(in the rows, 128 means zero)
One turn moves each row of this set onto another row. After a few examples, where does it send each row asked below?
Vira: [161 154 132 115 105 142 110 156 147 134 160 128 148]
semo: [162 133 125 100 121 125 102 144 115 109 156 160 138]
Das: [162 148 133 119  99 146 119 151 144 134 151 134 156]
Pepiz: [153 122 129 101 115 118  95 145 116 137 105 139 150]
Nokug: [141 167 139  96 122 103 123 116 144 160 119 151 150]
Vug: [146 162 132  98 104  74 128 115 143 140 156 149 151]
ropif: [154 132 123 100 106 146 130 127 127 129 160 117 157]
Tipum: [137 159 133  86 127 103 129 103 136 158 124 141 149]
Buku: [154 132 131 100 122 115  81 156 122 137 113 137 143]
Tos: [133 118 146  89  81 108 110 128 156 144 147 118 144]
duf: [147 162 131  97 106  74 128 116 143 140 157 149 150]
saz: [149 122 123  88 127 114  87 141 110 134 120 124 142]
zasa: [164 134 125 101 120 126 102 145 116 108 154 161 137]
Tizig: [146 161 131  96 106  73 128 113 141 139 156 147 151]
ludin: [150 119 122  90 122 116  94 136 109 134 114 129 148]
Mul: [163 131 125 101 118 127 106 142 114 109 152 162 139]
kiku: [162 133 125 102 118 126 104 144 116 109 153 162 139]
fuv: [162 130 124  98 120 126 105 141 113 108 155 159 139]
vuzo: [141 174 138  92 131  98 111 122 147 161 130 142 142]
fili: [134 121 146  87  85 107 106 131 158 144 152 115 140]
Paf: [134 119 146  92  80 108 111 130 157 144 145 120 145]
Nad: [154 138 120  96 113 142 120 132 129 129 170 110 151]
giku: [162 132 124  98 121 126 103 142 114 108 156 159 138]
Sesa: [159 154 128 106 113 140 106 152 143 133 170 118 145]
vep: [145 161 131  96 106  75 128 113 141 140 157 147 150]
tus: [146 162 131  97 107  74 128 115 142 139 157 148 150]
sogo: [138 161 131  82 131 101 124 103 134 158 131 135 146]
Gubo: [151 118 126  95 118 118  96 138 111 135 108 134 150]
Tik: [146 161 131  97 105  74 129 113 142 139 155 148 152]
visut: [141 172 140  96 126 101 115 121 148 162 123 148 145]
Zab: [137 165 132  82 134  99 116 110 138 159 135 134 142]
Kol: [139 160 137  93 123 103 128 108 139 160 119 146 152]
vuna: [163 132 125 102 117 127 105 143 115 108 152 163 139]
gudo: [135 121 147  93  79 108 110 133 159 144 145 120 143]
Zuk: [163 130 124  99 119 126 106 141 113 109 153 160 140]
maza: [153 127 132 103 116 117  88 151 121 138 107 140 147]
zasiz: [151 127 124  90 129 113  81 148 116 136 123 124 140]
lemeb: [135 124 147  92  83 106 105 135 161 145 149 117 140]
kas: [146 161 132  98 105  75 129 113 142 139 155 149 151]
zol: [153 132 128  95 126 112  79 154 119 137 120 129 141]
Tadu: [134 119 145  88  83 107 108 129 156 143 150 115 142]
gir: [135 123 147  90  84 106 104 134 159 145 152 115 140]
peba: [156 146 124  99 116 140 111 143 136 132 174 111 146]
faza: [157 132 126 109  98 149 134 130 130 130 151 127 161]
Ran: [136 123 148  94  81 107 106 135 161 145 147 119 143]
mosa: [146 163 131  97 106  73 127 115 143 140 157 147 150]
pali: [159 140 131 116  95 148 129 140 139 133 147 134 161]
Bop: [140 171 135  86 134  97 112 118 143 159 134 136 141]

Ran goes to lemeb
zasa goes to semo
Where do these go?
Gubo goes to Pepiz
Das goes to Vira
vuzo goes to Bop

